What is the hidden score of each row? Scores go from 0 to 40, and 20 is about the middle. The score is a weighted sum of the row's numbers plus the product of two more (or one squared), each taken from its middle value.
(-3, 25, -9, -6, 20, 24, 23, -8, 6, 4, 0, 8, 25, 23, -6, -19, 64, 10) -> 5
(12, 36, -15, -18, 19, 23, -22, -1, 2, 14, -21, -8, 17, 39, -1, -20, 36, -19) -> 22
(20, -17, 11, 12, -23, -15, 6, -6, 4, -12, 21, 3, -14, -14, 11, 9, -17, 8) -> 19
(45, 39, 42, 59, 0, -5, 41, -5, 10, -11, 51, 28, 13, 5, 60, 69, -21, 7) -> 16
(-10, -8, -14, -7, 23, 5, -18, 0, -6, 9, -20, -4, 3, 4, -4, -14, 24, 13) -> 28
(-23, -32, -21, -8, -9, -15, -25, -4, -8, -6, -21, -9, -13, -16, -10, -25, -3, -19) -> 21
(-15, -13, 8, -1, -15, -12, 15, -6, -8, -18, 2, -3, -30, -21, -2, 11, -28, -12) -> 21
(20, 44, 15, -8, 41, 58, 39, -10, 1, 16, -14, 34, 30, 62, -6, -16, 73, 2) -> 7
(47, 6, 46, 60, -16, -3, 19, 4, 36, 6, 64, 21, 11, 14, 48, 73, -12, 5) -> 16
(21, 17, -6, -4, 3, 22, -7, -9, -6, 8, -13, -16, 13, 33, -4, -23, 45, -6) -> 13
(-8, 16, -17, -15, 40, 29, 6, 8, 5, 29, -15, 7, 5, 28, -6, -18, 37, -4) -> 20
(-7, -18, -21, -8, 5, 10, -21, -9, -19, 11, -23, -20, 23, -5, -2, -14, 8, 4) -> 35
(-21, -21, -22, -4, -7, 6, -20, 20, -9, 6, -27, -14, 20, 3, -10, -20, 7, 31) -> 38
(-23, -29, -16, -22, -8, -20, -24, 2, -8, -3, -13, -20, -22, -14, -21, -27, -29, -9) -> 22
(28, 6, 56, 42, -5, 1, 59, 15, -1, -8, 27, 19, -6, 2, 41, 32, -15, 9) -> 17
(32, -10, 59, 41, -12, -4, 34, 7, 25, -6, 80, 42, 0, 9, 37, 53, -14, -7) -> 17
(25, -17, 16, 27, -16, -10, 11, -16, 16, -6, 24, 12, -11, -9, 14, 29, -6, 8) -> 20
(-3, -8, -23, -17, -6, -18, -18, -14, -14, -18, -14, -8, -7, -13, -15, 17, -8, -11) -> 29
(-19, -14, -23, -15, -15, -4, -17, 8, -19, -7, -28, -16, 7, -9, -24, -21, -6, 11) -> 20
(28, 3, 23, 18, -26, -13, 6, 11, 3, -2, 30, 6, 7, -7, 33, 9, -31, -5) -> 21
(-23, 11, 7, -17, -18, -9, 11, 12, 24, -4, 2, 24, 0, -13, -7, -14, 13, 42) -> 15
(-17, -31, -23, -17, -12, -13, -18, -15, -15, -21, -20, -23, -13, -16, -14, -19, -7, -16) -> 18
(31, -8, 77, 53, -12, 7, 52, 9, 20, -15, 86, 49, 7, 14, 48, 66, -18, 7) -> 10
(-24, -26, -9, -19, -4, -21, -18, -21, 1, -19, -3, -29, -16, -20, -21, -5, -25, -2) -> 21
(29, 24, 56, 53, -13, 0, 54, 8, -1, -17, 40, 16, 14, 2, 57, 43, -23, 15) -> 11
(14, 48, -17, -20, 44, 29, -19, 27, 1, 40, -15, -6, 16, 40, -1, -16, 33, -12) -> 26
(-17, 26, -3, -14, -4, 16, -6, -10, 16, 31, -12, -4, 12, 0, -16, -23, 40, 11) -> 22
(-25, -16, -22, -27, -25, -16, -22, -9, -7, -18, -23, -10, -8, -12, -21, -27, -21, 18) -> 17
(-4, -1, 25, -1, -7, 1, 20, 16, -15, -1, 15, -16, -5, -15, 16, -2, -15, 0) -> 18
(76, 48, 52, 57, 21, -8, 62, 22, 1, 7, 65, 58, 19, 35, 74, 50, -24, 6) -> 22
(-26, -9, -5, -21, 2, -19, -19, -4, 8, -13, 5, -25, -18, -17, -24, -11, -25, 2) -> 31
(-6, -21, 13, -4, -21, -7, 12, 1, -10, -18, 15, -2, -16, -14, 5, -12, -27, 0) -> 16
(-13, -26, 0, -3, -27, -11, 2, -15, 2, -5, -5, -17, -19, -26, -16, 2, -16, -11) -> 17
(17, -10, 38, 35, -2, -9, 10, -7, 18, -7, 42, 3, -5, -12, 22, 44, -20, 10) -> 14
(-12, -28, -24, -17, -17, -12, -3, 5, -5, 7, -31, -27, 5, -20, -12, -27, 1, 5) -> 24
(0, -22, -5, -21, -26, -18, -6, 1, 16, -8, 1, -4, -19, -16, -4, -28, -12, 20) -> 18
(-13, -16, -5, 0, -12, -14, 4, -13, -14, -24, 13, 9, -24, -20, 2, 10, -37, -7) -> 22
(-12, 14, -23, -16, 26, 9, -21, -6, -7, 25, -20, -13, 1, 15, -15, -21, 13, -15) -> 22
(-4, 1, -11, 8, -15, 6, -23, 7, 0, 17, -9, 13, 8, -19, -27, 21, 3, 9) -> 38
(-4, 40, -24, 3, 25, 29, -23, -2, -2, 43, -25, -25, 35, 19, 5, -15, 48, 6) -> 36
(-11, -30, -12, -10, 2, -23, -22, -17, 13, -7, 5, -23, -10, -24, -17, 10, -20, -2) -> 20
(-21, -35, 7, -3, -8, 22, 8, 3, -1, 3, -1, -19, 7, -14, -3, -28, -8, 11) -> 24
(-10, -9, -6, 12, -14, -12, 5, -15, -10, -18, 5, -6, -25, -21, -5, 25, -30, -11) -> 21
(-4, 8, -13, -5, 13, 13, -14, 6, -7, 9, -27, 9, 10, 21, -1, -27, 36, -13) -> 21
(-12, 4, 14, 5, 1, -9, -15, 13, 20, -10, 22, -13, -21, -7, -4, 15, -24, 17) -> 23
(-2, -14, -23, -9, -16, -10, -6, -9, -22, -9, -10, -22, 0, -2, -13, -15, 28, -16) -> 16
(2, 19, -13, -14, 43, 38, 22, 15, 18, 12, 8, 19, 38, 23, -2, -16, 69, 38) -> 7
(26, 8, 44, 35, -13, 5, -13, 2, 32, 26, 29, 16, -1, 3, 2, 48, 24, -2) -> 27
(-8, -25, -20, -11, -21, -10, -16, -21, -19, -13, -16, -25, -14, -12, -11, -25, 7, -10) -> 17
(-6, -18, -10, -9, -24, -24, -3, 11, -13, -26, -15, -14, -30, -20, -11, -7, -31, -1) -> 24
(8, -6, 45, 23, -16, 2, 34, -10, -3, -14, 47, 24, -3, -7, 29, 25, -37, -17) -> 16
(33, 11, 46, 49, 7, -6, 61, 9, 7, -18, 33, 29, -14, 4, 41, 44, -12, 3) -> 14
(-18, -24, -7, -7, -17, -11, -18, -15, -2, -8, 7, -4, -24, -21, -8, 5, -29, -11) -> 22
(29, 12, 41, 50, 5, -5, 43, -4, 9, -15, 48, 35, -8, -1, 38, 65, -15, 0) -> 17
(-7, -18, -17, -18, -23, -19, -30, -7, -10, -14, -16, -23, -12, -19, -12, -8, -8, -15) -> 24
(-22, -32, -16, -17, -6, -22, 3, 15, 10, -3, -32, -17, -1, -4, -17, -23, -21, 20) -> 15
(-6, -27, -1, -1, -4, -19, -20, -19, 6, -7, 5, -22, -15, -21, -5, 3, -32, -8) -> 18
(-7, -10, -1, -1, -13, -20, 11, 0, -7, -14, -4, -5, -31, -20, 2, 1, -31, -4) -> 22
(92, 49, 88, 84, 32, -2, 85, -2, 15, 0, 98, 86, 24, 49, 97, 96, -5, 2) -> 15
(-18, -27, 2, -4, -26, -11, 0, -7, -11, -21, 6, -8, -25, -19, -6, 1, -31, -19) -> 21
(3, 23, -5, -8, 10, 20, -12, 32, 3, 14, -20, 23, 19, 27, -2, -24, 35, -18) -> 24
(-7, 27, -5, -24, 30, 17, -18, -3, 4, 10, -9, -1, 14, 5, -21, -22, 14, 24) -> 16
(-16, -18, -10, -21, -1, -9, -15, -23, -9, -16, -11, -24, -12, -18, -26, -25, -15, -5) -> 16
(-18, -23, -16, -4, -14, -16, -22, -8, -13, -11, -9, -23, -25, -17, -23, 0, -24, -20) -> 24
(-12, -34, -21, -21, -23, -14, -25, 11, -18, -14, -27, -24, -31, -19, -11, -23, -28, 3) -> 28
(-6, -17, 13, 7, -28, -8, -4, -2, 3, -10, 33, 17, -21, -10, 2, 22, -29, -13) -> 24
(-5, -14, -25, -7, -26, 2, -1, -17, -8, 7, -11, -20, -2, -1, -14, -14, 35, -19) -> 16
(7, 39, -5, -11, 68, 47, 13, 22, 16, 44, -16, 33, 10, 51, 10, -14, 64, 19) -> 35
(-6, -5, -17, -5, -2, 10, -7, -21, -7, -7, -23, 1, 5, 16, 0, -20, 45, 2) -> 16
(-12, -30, -14, -13, -15, -5, -19, 0, -22, -11, -33, -22, -1, -6, -19, -24, -25, 22) -> 30
(-5, -29, -12, -6, -21, -13, -7, 4, -1, -15, -19, -10, -23, -20, -15, -15, -16, 12) -> 22
(-19, -18, -20, -15, -17, -7, 0, 15, 6, 4, -30, -20, 0, -13, -13, -27, -13, -5) -> 18
(-17, -9, -16, 8, 27, 26, -2, 2, -8, 16, -30, 8, 1, 19, -6, -22, 37, -13) -> 30
(79, 53, 71, 86, 11, -6, 62, 9, 20, 0, 78, 51, 29, 25, 92, 81, -21, 11) -> 16
(-6, -8, -16, -7, -2, 1, -18, -9, -15, -6, -34, -9, 1, 7, -11, -26, 20, -13) -> 18
(-7, -18, -22, -20, -18, -13, -28, 23, -15, -8, -23, -19, -21, -21, 3, -28, -25, 16) -> 34
(-13, -4, -17, -17, -5, -14, -25, -15, -6, -12, -22, -16, -17, -15, -23, -25, -22, 3) -> 20
(-16, -11, -1, -4, -11, -19, -11, -20, -2, -15, 3, -11, -27, -23, -5, 6, -34, -18) -> 26
(1, 2, -31, -23, -5, -6, -28, -4, -13, -1, -18, -20, 5, 4, -17, -21, 2, -19) -> 26
(-20, -27, -25, -6, -13, -16, -19, 0, -12, -9, -22, -11, -1, -12, -19, -18, 0, -12) -> 19
(-18, -26, -30, -17, -18, -20, -5, -9, -7, -2, -26, -21, -7, -22, -15, -18, 0, -3) -> 19
(-21, -6, -21, -22, -6, -3, -24, -12, -8, 7, -22, -14, 2, -13, -22, -25, -3, 6) -> 23
(35, 70, 0, -20, 33, 35, -16, 11, 15, 34, -7, 12, 43, 69, 9, -20, 49, -15) -> 26
(-4, -16, -7, 8, -21, -11, -13, -16, 1, -13, 1, -9, -21, -19, -5, 22, -23, -10) -> 21
(-25, -18, -5, -18, -12, 2, 6, 14, 4, -7, -17, -6, -14, -3, -9, -24, -6, 17) -> 16
(-17, -20, 3, -4, -10, -7, -15, 12, 5, -9, 22, -5, -17, -15, -7, 17, -23, -8) -> 27
(-27, -18, 5, -10, -23, -6, 1, -13, -14, -13, 0, -10, -30, -13, -8, -6, -31, -13) -> 19
(16, 17, 25, 23, 1, -11, 38, 5, -12, -8, 25, 19, -14, -6, 28, 27, -35, -8) -> 22
(-21, -21, -11, -8, -4, -12, -25, 3, 0, -15, -17, 2, -3, -22, -5, -25, -8, 5) -> 20
(29, 0, 53, 36, -17, 8, 10, 5, 17, -8, 76, 26, 19, 6, 47, 47, -31, -9) -> 19
(-1, 40, 0, 5, 44, 45, 24, -1, 11, 6, -17, 41, 47, 36, 9, -21, 72, 31) -> 11
(-24, 5, -15, -2, -11, 0, 1, 25, 16, 6, -15, 5, -1, -16, 1, -24, 2, -1) -> 20
(-13, -2, -10, 10, 33, 29, 4, -4, -8, 10, -24, 16, 16, 23, 3, -22, 59, 7) -> 32
(-14, -16, -10, -10, -7, -14, 0, -3, -14, -10, 5, 8, -29, -15, -2, 0, -24, -1) -> 24
(-17, -9, -25, -22, 2, -4, -22, -5, -13, 13, -15, -23, -1, -15, -23, -16, -16, -5) -> 23
(0, -4, -10, -13, -17, -21, -20, 16, -2, -17, -9, 3, -5, -22, -6, -7, -13, 1) -> 28
(28, -18, 36, 26, -1, -11, 14, -25, 21, -1, 42, 14, -4, -10, 31, 38, -11, -8) -> 15
(19, 9, 43, 34, 14, -2, 68, 0, 8, -6, 30, 40, -29, -3, 30, 44, -17, -3) -> 17
(-20, 1, -17, -19, 10, -3, -23, -7, -8, 19, -18, -22, -5, -6, -28, -27, -1, -11) -> 21
(-14, -41, -25, -17, -17, -15, -29, -10, -7, -9, -16, -25, -16, -20, -19, -16, -26, -11) -> 21
(-23, 4, 0, -22, -7, -5, -13, -13, 13, 7, -12, -9, -4, -16, -24, -22, 10, -7) -> 18
(-15, -7, -22, -15, 3, -4, -21, 4, -10, 0, -29, -14, -8, -7, -22, -28, -10, -13) -> 22
(-25, -36, -8, -19, -18, -4, 2, 5, -1, -10, -25, -21, -19, -3, -17, -20, -16, 4) -> 15
